(in the rows, 128 means zero)
The rows of D fall into 5 groups, which share some directions, and each row is roughly a mix of its group's hidden directions.
D (157 x 10):
[[134 127 128 145 140 156 163 150 120  81]
 [146 130 172  94 124 116 122 103  97 139]
 [147 104  76 126 122 105 131 138 159 125]
 [151 121 128 139  84 148 154 138 105  96]
 [ 89 106 135 116 164 127 115  98 101 128]
 [140  79  82 143 132 118 121 135 145 129]
 [129 140 116 157 171 135 145 159 139  98]
 [ 95 118 154 108 108 103 100 106 105 141]
 [122 124 115 150 158 170 144 154 151 106]
 [ 94 122 128 142 143 114 110 136 173 161]
 [111 109  98 114 114 107  99  84 132 136]
 [118 100 144 177 156 159 132 135 133 127]
 [124 155 161 143 133 161 140 162 108 107]
 [ 98 118 129 147 164 147 142 167 143 109]
 [113 105 156 162 156 161 146 109 131 131]
 [150 135 138  98 116 128 108  92  87 114]
 [103 137 120 170 132 163 130 148 155 107]
 [129 114  82 111 143  89 146 125 147 110]
 [146 150 111 126 103 119 117 161 167 101]
 [ 89 108 165 120 112 160 112 119 113 142]
 [137 132 129 154 117 148 167 159 131  89]
 [122  99 136  95 167 117 112  91 137 130]
 [144 165  94 118 132  93 147 125 116 101]
 [121  80 165 109 126 124 156 148 120 124]
 [139  90 172 129  97 128 112 116 128 149]
 [105 116 125 161 155 129 140 162 138  90]
 [152 136 123 179 142 122 145 143 137  93]
 [119  94 170 149 107 140 101 112 128 145]
 [158 134 103 140 137 145 168 156 149 107]
 [142 147 131 108 106  88 111  93 101 133]
 [116 147 170 114 112 114 100  91 111 128]
 [133 133 138 110 102 139 109  97  76 127]
 [104 132 176 146 142 159 118 121  99 130]
 [128 111 124  82 126 102  99  95 121 142]
 [150 116 118 159 109 121 130 156 177 124]
 [138 129 128 146 132 157 166 154 122  85]
 [104 114 160 152 156 131 141 169 126 110]
 [ 87 119 129 148 150 123 114 127 170 155]
 [ 95 117 134 135 164 167 134 158 139 116]
 [163 145 100 121 146 137 161 138 120  91]
 [166 136 104 130  85 112 138 136 156 140]
 [129 171 135 138  94 133  97 105 102 128]
 [153 137 156 117 127 137 175 165 130 133]
 [159 139 103 128 153 113 161 163 145 118]
 [104 124 155 166 159 161 149 123 133 132]
 [122 160 107  88 117 101 128 104 102 121]
 [139 156 157 140 130 165 138 146  88 122]
 [151 129 144 141  96 148 174 144 103 130]
 [ 90 115 149 125 163 148 121 119  91 115]
 [113 145 161 105 138 154 134 118  81 125]
 [134 120 138 129  78 105 110  91 117 144]
 [132 160 145 166 122 153 145 167 131 120]
 [143 147 124  96  97 104  90 150 117 119]
 [102 116 116 153 156 130 145 159 123  87]
 [151 116 121 157 107 121 132 156 178 124]
 [122 116  98 166 141 137 135 157 167 119]
 [139  80 112 106 131  98 154 122 149 119]
 [140 100 160  88 105 140 128 128 125 162]
 [130 121 144 131  96 128  88  91 107 152]
 [126 165 140 164 125 165 140 156 119 116]
 [113  85 142 129 149 122  86 134 106 147]
 [158 124 134  90 114 113 104  98  95 128]
 [ 99 111 134 123 142 104 102 121 162 166]
 [155 122 162 127 114 132 165 139  93 149]
 [144 114 148 121 126 173 158 159 135 151]
 [127  94 170 142 107 152 129 142 132 159]
 [ 99 110  90 146 124 112 105  94 142 112]
 [138 140 127 112  94  85 114  97 108 146]
 [123 166 149 139 128 157 103 124  89 145]
 [105  90 177 110 117 136 112 127 120 136]
 [166 166 136 127 100 139 148 160 139 123]
 [146 119 146 156 130 124 168 171 145 125]
 [158 124 145  90 115  97 108 122  97 139]
 [ 89 107 148 126 113 125  93 118 122 166]
 [145 143 152 132 132 148 173 165 123 109]
 [148 114 120 155 134 156 160 163 156 121]
 [164 139 103 139 102 111 133 148 170 133]
 [146 161 167 143 108 161 126 153 125 134]
 [121 140 113 138 153 136 169 167 148 104]
 [159 115 144 143 134 140 158 176 137 112]
 [126 150 102 115 157 113  91  96 148 140]
 [104 108 148 172 155 164 132 128 131 127]
 [141 140 162 110 133 108 161 157  96 117]
 [158 131  77 148 136 126 141 147 155 137]
 [137 112 162 130  92  95 109 107 113 147]
 [ 91 123 128 167 140 138 121 135 169 149]
 [ 99 113  89 147 121 114 103  94 144 119]
 [ 91 100 151 147 129 123 117 130 160 160]
 [ 92  96 153 146 148 143 100 108 116 137]
 [149 139  87 123 120 105 152 144 167 123]
 [ 91 127 108 116 171 119 110 107 146 147]
 [101 120  91 127 177 140 139 139 148 128]
 [167 125 100 105 120  85 135 142 145 134]
 [ 85 145 165 117 139 115 115  95 119 129]
 [144 156  70 127 131 120 123 104 142 118]
 [128 151 116  96 159 107 151 148 114  95]
 [145 122 117 167 110 123 132 162 170 119]
 [101 104 166 113 103 148 117 125 116 161]
 [163 124 118 101  99 113  95 115 103 145]
 [127 125 134 170 131 139 136 173 152 101]
 [ 87 103 150 143 161 145 108 119 107 123]
 [114 100 104 103 142  98 105  93 142 137]
 [ 98 144 113 111 126 125  92  82 115 139]
 [148 156 166 104 127 137 134 150 114 165]
 [132 141 134  79 125 131 130  95  92 145]
 [ 86 106 146 132 163 142 124 120  98 112]
 [109 123 105 113 112 118  94  79 115 138]
 [119 149 143 123 127 139  90 100  85 149]
 [133 110 170 135  98  93 114 119 111 149]
 [113  90 154 142 133 166 112 139 148 151]
 [137 154 101 136 120 120 143 159 176 112]
 [165 111 130  92 106 106 100 114 111 143]
 [ 98 127 139 110 107  95  97  97 106 137]
 [108 105 156  92 132 103 100 110 124 151]
 [122 130 133 129 125  87 109 134 168 168]
 [152 109 167 133  87 139 141 144 108 112]
 [112 127 170 142 129 156 101 125  88 125]
 [163 142  96 144 138 130 155 156 155 111]
 [152  88 112 136 118 130 149 147 138  86]
 [ 84 158 119 134 140 127 108  89 120 144]
 [150 110 104 114 146  92 157 117 119 160]
 [125  97 107 108 136 100  84 105 141 125]
 [153 149 130 108 105 132 109 101  83 113]
 [153 131  84 152 135 133 151 156 154 128]
 [159 142 105 136 142 136 166 154 140  96]
 [ 84 101 133 153 160 137 123 132 108 106]
 [113 168 125 161 130 154 138 156 149 109]
 [169 154 108 126  89 118 141 144 149 137]
 [ 74 126 150 150 147 137 110 129 113 107]
 [105 160 159 160 143 161 143 141 135 120]
 [135 136 155  82 113 112 115 100  99 135]
 [ 91 106 136 110 165 130 120 101  98 123]
 [113 100  89 111 143  92 124  96 131 132]
 [125 151 102 148 147 155 157 156 136  98]
 [ 92  85 126 149 152 120 105 107 132 132]
 [ 87 107 148 129 160 144 118 113  94 120]
 [162 139 115 144 100 115 138 153 172 128]
 [117 146 130 167 143 149 145 157 165 116]
 [ 98 140 110 139 110 141 126  84  96 108]
 [123 125 167 115 121 135  97 115  80 132]
 [110 116 157 120 142 139 130  91  85 148]
 [134 158 103 158 134 151 160 150 131 100]
 [140 128 117 171 116 125 133 167 164 113]
 [152 102  85 108 123  93 130 129 150 135]
 [115 108 172 136 140 149 110 110  89 135]
 [132 110 154 103 105 112  94  99 106 149]
 [146 149  95 121 110 109 132 157 169 112]
 [128 145 168 163 119 163 110 150 126 135]
 [ 97 120 109 140 165 123 144 147 111  89]
 [119 113 146 180 149 163 133 140 136 119]
 [145 132 118 106 148 167 161 162 141 140]
 [156 113 150 149 107 115 103  97 158 146]
 [127 161 143 111 132 142 182 149 137 126]
 [ 99 116 150 133 102 134  91  93 114 146]
 [124 112 132 149 135 118 173 165 160 131]
 [137 140  89 109  96 110 105 151 149 109]
 [112 160 143 112 145 134  88 107 104 152]]

Here is one row of each group, with its name. Which group are the others in?
[139 151 145 160 138 169 122 160 108 115]
A
[ 88  97 140 128 166 135 112 110 107 121]
W
[140  90 158 156 128 160 127 146 151 141]
T
[159 137 156  94  96 115 100 128 125 110]
V
[158 127 132 128  92 148 145 149  90 105]
P

[132 126 151 175 114 149 126 165 151 119]
W
[123 149 122 158 106 166 152 132 106  97]
A
[131 149 133 110 123 107  85  84 121 143]
P
[135 146 176 142 116 168 110 138 118 144]
W
[123 143 125 160 126 151 135 153 174 101]
V
[101 104 158 110 105 147 103 111 120 159]
T
[149 153 122 124 164 145 163 163 124 113]
T
[105 146 105 114 137 150  89  97 113 106]
A
[132  93 165 145 119 159 138 154 140 148]
T
[148 159 164 115 117 149 128 142  97 157]
A
[105  87 119 148 162 123 104 147 127 151]
V
